Each row is where one point has got to under a steady rotation. How many ticks took it there?
The counts run from 0 to 361.
[-2.29  2.08  0.48  2.45 -3.80 -0.23  2.07 -0.24  0.99 -0.62 -0.18 -0.67
  0.21  3.25  3.11  1.55 -4.85  2.32  0.00 -4.57  1.05  0.49 -0.18 -1.51
  1.06  4.04 -0.38  0.13 -4.16  1.02  1.26 -3.09 -1.36] : 259
[ 0.19 -0.85 -1.68  0.50 -0.21 -0.25 -0.80  5.86  0.81 -2.44  0.99  0.05
  3.10  0.48  1.15 -0.26  0.59 -0.54 -3.34 -3.76  3.25  0.01 -0.14  2.62
 -5.37 -2.02 -2.81 -1.40  1.22  1.74  2.70  2.48 -1.47] : 342
[ 0.77  1.51 -1.53  1.84  2.12  0.20 -0.93  4.59 -0.90 -1.01  2.88 -0.60
  1.34  2.24  3.54  0.58  0.52  0.85 -1.08 -0.73  0.68 -0.77  1.49  0.14
 -2.30 -3.13 -5.58 -4.40 -1.95  2.12  0.56  0.06  2.27] : 347
[ 0.96  2.82 -0.36  4.29 -0.15 -1.77 -0.31 -2.66 -1.19  1.37 -1.05  1.71
 -0.82 -0.23 -4.31 -2.25 -1.27  3.68 -4.86 -3.16 -0.20 -2.28 -2.36  1.59
 -3.90 -1.15 -2.40 -0.30 -1.28 -0.01 -2.26  0.93 -0.43] : 283
[-4.18  2.85  0.02  0.29  0.73 -1.05 -1.26  2.10 -2.05 -2.14 -3.20 -0.92
  1.86 -3.17 -3.72  0.71  2.54  3.32  1.32 -0.56  2.61 -2.38  0.60 -0.05
  1.55  2.67 -0.44 -0.53  2.52  2.82  3.96  3.39  2.36] : 305
[ 0.17 -2.06 -0.13 -1.32  3.10 -2.17  0.41  0.77 -2.99  3.91 -2.01 -0.19
 -2.87  0.04  1.39 -2.57 -0.33  1.51  0.61 -3.07 -4.18  0.64 -2.54 -0.51
 -1.03 -1.02 -3.69 -5.44 -1.01  0.07 -1.78 -0.77  1.02] : 89
[ 0.56 -1.07  0.68 -2.98 -1.01  4.13  0.92  2.36 -1.23 -3.32  0.64 -0.87
  1.41  0.56  1.93 -1.77 -1.12 -1.89  0.98 -4.52  2.13 -2.26  3.73 -0.10
  0.68  2.43 -1.71 -0.19 -5.47 -0.24  0.65 -2.06  3.11] : 250
[-0.81  1.94 -0.14  6.25  0.40 -0.09  0.50  1.40 -0.20 -2.05  0.74 -0.93
 -1.64  3.08 -3.44 -3.57  2.55 -3.00 -0.63  0.03  1.76 -2.56  2.38  2.55
 -2.69 -1.92 -1.30 -2.41 -3.36  0.60  0.03  1.41 -2.11] : 145
[-3.35  1.86 -2.75 -0.94  2.53  1.67 -2.44  0.79 -2.60  3.23  1.20  1.08
  1.11 -1.51  0.04 -1.38 -3.21  1.81  1.82 -3.67 -1.02  0.47  2.12 -1.76
 -0.92  1.18 -5.09  0.89 -4.47  0.82  1.78  0.07 -1.50] : 24
[-5.52  0.98 -1.02  0.06  0.27  0.26 -1.46 -0.99 -1.25 -0.66 -1.94  0.11
  1.73 -2.14 -3.75  0.88  1.57  5.13  2.21 -2.46  2.40 -1.29  1.78 -0.05
  0.92  2.88 -4.49  1.13 -0.70  1.99  2.65  3.11 -1.99] : 165
[-0.03 -0.78 -0.07 -0.63  4.05  2.55  0.96 -1.16  0.33  0.59 -1.93  0.37
 -0.42  2.64 -4.08 -4.56  1.32 -0.24 -3.23 -4.21  0.76 -2.56 -0.02  3.66
  0.71  2.17  1.43  2.80 -2.16 -3.05  3.44  0.27 -0.53] : 41
[-5.50 -0.02 -2.70 -0.89  2.18 -0.31 -0.16 -2.17 -1.20  2.68 -1.32  3.27
 -2.27  0.00  1.68  0.52  0.62  3.26 -0.83 -0.37  1.97 -0.66  4.10 -0.83
 -0.12  2.20 -3.93 -0.41 -2.05  0.76  3.25  2.25 -0.47] : 31
[ 1.03  2.61  2.69  0.64  0.72 -0.73  1.71 -3.43 -0.55 -1.76 -2.56  0.53
  0.57  3.63  2.07 -1.57 -1.07  0.32 -4.20 -2.41  0.77 -4.04 -1.88 -0.73
  1.39  2.08 -2.29 -3.18 -2.02  2.53 -0.64 -4.19  4.24] : 52
[ 4.42  0.81  3.34  0.09 -3.89  0.72  2.46 -3.24 -2.15 -4.05  0.28 -2.34
  0.28  1.42 -0.41 -1.02 -1.97  0.96 -3.56 -2.34  0.34 -4.92  1.15 -0.32
  0.31  3.68 -1.86 -0.90  1.70 -0.97 -0.97 -1.99  0.06] : 57
[-0.30  0.45 -0.99  2.42  2.05  1.50 -2.31  5.23 -2.40 -1.13  1.88  0.46
  3.36  0.42  2.44  1.91 -0.52  1.78 -1.99 -2.14  0.78 -0.29 -0.59 -3.47
 -4.64 -0.24 -1.86 -3.70  2.82  2.93  0.91  2.07  1.57] : 208
[ 0.48  2.98 -0.05  0.44 -1.45 -1.26  0.54 -0.88  0.00 -3.45 -1.51 -3.48
 -2.57  3.64  2.58  0.32 -0.17  0.24  0.17 -3.33  3.07 -3.91 -1.44 -1.06
  3.30  1.96 -0.99 -4.79  0.79  0.09 -0.16 -3.49 -0.87] : 59
[ 0.90  3.73  0.49  5.12  0.00 -3.03  0.81 -2.44 -0.31  0.84 -1.49 -0.09
 -2.91  1.78 -5.52 -3.67  0.46  1.41 -1.57 -2.22  0.48 -3.23 -1.39  3.14
 -2.03 -1.64 -3.14 -0.73 -1.15 -1.10 -1.52  1.14 -1.74] : 284
[ 0.34 -0.88 -1.79 -3.71  2.25  0.73 -1.80  2.38 -4.82  3.18  1.40 -0.61
 -2.26 -0.38 -2.06 -3.36 -1.21  3.34  1.76 -0.24 -1.64 -0.01  1.93  0.13
 -4.04 -1.52 -2.72 -0.55 -0.54 -3.39  2.36  3.10 -1.66] : 225
[-0.23 -0.90  0.91 -3.43  3.20  3.23  1.11  5.91 -0.62 -2.50  1.03 -0.96
  1.32 -0.54  2.82 -0.46  0.26  0.04 -0.93 -3.14 -0.03 -1.46  3.39 -0.58
  0.86  2.12 -0.49 -1.22 -0.71 -1.19  1.72  0.25  5.70] : 110
[ 1.96  2.13 -0.16  5.24  1.67  2.22 -0.68  5.20 -4.40 -1.39  3.19 -1.61
  0.50  1.47  0.28  1.23 -1.03  1.21  0.55 -0.77 -2.15 -0.56  2.83 -0.68
 -1.76 -0.70 -3.24 -1.90 -0.11 -1.16 -0.91  2.01  3.03] : 213
[ 0.19  1.81 -1.78  1.25  0.13  0.32 -2.54  3.39 -1.47 -0.40  3.21  0.26
  3.03 -0.21  2.26  1.37 -2.35  2.32 -4.08 -1.88 -0.07 -0.91  1.16 -0.06
 -4.04 -2.18 -5.42 -2.23 -2.53  1.39  0.65  0.42  2.68] : 348
[-0.62  1.57  2.22  2.93  0.45 -0.91  2.29  1.93 -2.63 -1.37 -3.11 -3.22
  0.27  0.02 -4.64 -0.94  1.14  1.14  0.95 -1.44 -3.86 -1.18  1.23  0.10
  2.83  5.92  1.62 -0.78  1.02 -1.12  1.43 -0.10  3.52] : 308
[-2.81  0.90 -1.49 -0.04  0.32  0.11 -0.97  0.49 -0.98 -0.99 -2.83 -3.20
 -1.36 -2.66 -2.01 -1.97  1.33  4.82 -0.62 -4.39 -0.38 -0.45 -5.16 -1.20
  3.55  0.34 -2.94 -4.14 -0.51 -0.79 -0.20 -1.57 -2.14] : 296
[-0.71  1.83 -0.59 -2.40 -1.14 -1.47 -0.68  2.46 -2.86  0.22 -3.81 -0.21
  1.14 -3.33 -2.89  2.01 -2.46  2.22 -0.06 -4.37  0.52 -0.79  0.77  0.27
 -0.96  4.97  1.44  0.86  0.85 -0.34  1.40  2.06  4.36] : 312
[ 3.24 -4.11  1.19  2.50 -1.80  2.16  3.29  4.13  0.22 -3.29 -1.02 -0.80
 -0.35  1.55  1.78 -0.71  0.38  0.04 -4.84 -2.98 -0.53 -0.49  1.57  3.20
 -3.01  0.74  0.71 -0.38  2.63 -1.37  2.25  2.02 -2.51] : 337
[-2.72 -1.14  4.15  0.47  1.25 -1.03  3.89  2.11  0.22 -0.10 -1.14 -2.09
 -2.51  0.13  0.59 -4.57  2.27  1.52 -1.56  0.56 -4.78 -2.07  2.55  0.63
  1.13  0.61 -0.37 -2.14  1.68  0.45  4.10  0.49  1.19] : 101
[-1.20 -0.34  1.41 -1.54  1.78  2.78 -1.71 -0.10 -4.23 -2.60 -0.44 -1.20
  2.62 -4.10 -4.29 -3.63  1.68  3.66 -0.35 -1.62 -0.46 -3.43  0.24 -1.72
  1.38  0.77 -3.05 -0.79  1.85  1.18  1.48  2.65 -0.83] : 299
[ 0.30 -1.53  0.07 -0.67  1.69  1.48  1.13 -1.63  0.57 -0.82 -3.52  1.73
  1.83  0.58 -0.32 -0.94  0.15  1.41 -5.49 -5.31  2.45 -0.65 -2.77  0.92
  0.57  2.16 -1.49  0.33 -4.00  0.17  0.45 -2.22  3.89] : 45
[ 2.63  0.39  1.99  1.46 -3.70 -0.46  4.62  1.01  0.11 -3.57 -1.16  0.17
 -2.39  4.40  1.78  0.48 -2.27  2.73  1.03  0.08  2.33  1.65  3.00 -1.10
 -2.50  4.16 -2.03  1.14 -1.85 -2.74  2.08 -0.91  0.75] : 124
[-0.49 -0.88 -0.91 -0.95  2.81  0.02 -1.66  1.85 -3.59  4.03 -2.77 -1.04
 -3.09 -1.30 -0.94 -3.18 -2.94  2.53  1.32 -4.65 -3.17  0.13 -2.98  1.04
 -0.33 -2.96 -2.79 -2.76 -2.37  0.86  0.07  1.13 -0.38] : 90
[ 0.88 -0.80 -0.43 -4.15  0.83 -3.38  0.87  2.39 -2.51  0.14 -5.17  1.57
  0.08  0.74  2.19  2.20 -0.85 -0.23  2.86 -4.26  2.25  1.51 -0.06 -1.38
 -1.67  3.10 -2.25 -2.29  0.47  1.79  0.52  0.13  3.14] : 318
[-0.79 -0.90  1.68  0.35  0.04  2.81  2.32  2.77 -0.52 -1.26 -1.14 -2.54
 -2.97  1.41 -0.78 -4.06  0.98 -1.13 -2.32 -1.30 -1.57 -1.94  3.23  2.70
  2.05  1.08  2.16 -0.81 -4.65 -1.79  3.60 -1.57  3.45] : 242
[ 1.42 -0.19 -0.69 -1.37  3.36 -1.29 -1.45  1.58 -4.93  3.52  0.01  1.40
 -1.85  0.00 -2.80 -2.33 -0.21  0.04  1.91 -2.21 -1.95 -3.16  1.48  1.19
 -4.54 -1.36 -1.47 -2.23  2.11 -0.49 -0.98  4.38 -0.36] : 85
[ 0.29  2.33 -1.18 -0.90  0.40 -0.72  1.20  0.69 -1.82  0.98  0.89  0.07
 -4.06  6.29  4.28 -0.45 -4.21  1.93 -0.86 -0.75  0.77 -0.59  0.65 -3.35
 -0.69  2.84  0.94 -1.52 -2.23 -1.18  2.88 -2.79  0.22] : 126
[ 3.23 -0.02  2.21 -2.51  3.17 -0.93  1.71  2.42 -3.40 -0.56 -3.81  1.04
 -0.18  4.30  0.41 -3.15 -1.42 -2.03  5.63 -0.60  0.18 -0.53  1.42 -0.12
 -0.32  1.93 -2.06  0.37  0.92  2.50  3.39  1.94 -1.49] : 322
[-1.10 -2.85 -1.23  2.11 -3.15  2.43 -0.31  4.63 -1.35 -4.26 -1.72  0.08
 -2.20 -0.22  1.84 -0.60 -0.34  2.78 -0.90 -0.78  4.48  0.61 -1.91 -2.94
 -2.62 -2.32 -1.01 -2.93 -2.23  3.04  2.19  0.50 -0.49] : 1
[ 0.66  0.98  0.77 -3.22  2.87 -0.39  1.34 -1.22 -1.54  2.46 -4.16  2.32
  1.72  1.47 -4.03 -3.05 -1.50  0.40 -1.98 -5.20 -0.38 -1.09 -3.07  1.12
 -0.54  3.68  1.89  0.63 -0.07  0.24  1.07 -0.56  2.25] : 180
[-3.06 -1.18  3.24 -0.37 -1.67 -2.55  3.08  2.10  1.03 -1.08 -3.10 -1.36
 -0.72 -2.19 -0.60 -2.89  2.01  3.27 -1.78  0.17 -2.35 -0.60  1.95  2.50
 -0.56  0.10 -2.41 -1.29  2.04  1.68  5.50  2.27 -1.00] : 100
[-2.40 -0.45 -1.80  0.21  0.63  0.56 -2.68  0.66 -3.14 -2.31 -0.21  0.40
  2.54  1.63  0.79  2.46  0.17  2.70  0.43 -2.18  3.55 -1.39 -1.94 -4.89
 -2.66  1.76 -0.65 -4.05  3.87  3.01  0.19  1.84 -1.48] : 68
[-0.15 -1.54 -1.33 -0.79  2.81  2.09  1.14  0.87 -1.58 -0.62 -4.49  1.16
 -1.19  0.64 -1.85  1.57  1.20  1.46  0.90 -5.11  3.76 -1.34  0.70  1.97
  2.70  3.76  0.22 -0.11 -0.92 -1.43 -0.78  1.70  5.29] : 177
[ 0.52  0.12 -2.14  0.25  0.08  3.14 -2.16  4.27 -2.03 -2.62  0.15 -1.87
 -0.51 -0.32  2.17  0.38 -3.80  2.10 -2.33 -4.90  2.32 -2.60 -2.41 -0.57
 -0.59 -0.96  2.00 -1.81  4.01  1.59  1.64  2.41 -1.53] : 201
[ 1.48  1.83 -1.59  4.97 -1.24 -0.27 -0.55  5.45 -2.89 -1.56  0.14 -1.05
 -0.12 -0.33  0.62  4.28 -0.54  3.12  1.22 -1.88  0.32  0.97  1.64  0.80
 -2.35 -0.73 -4.46 -2.22 -0.37 -1.32 -1.24  1.97  2.84] : 214
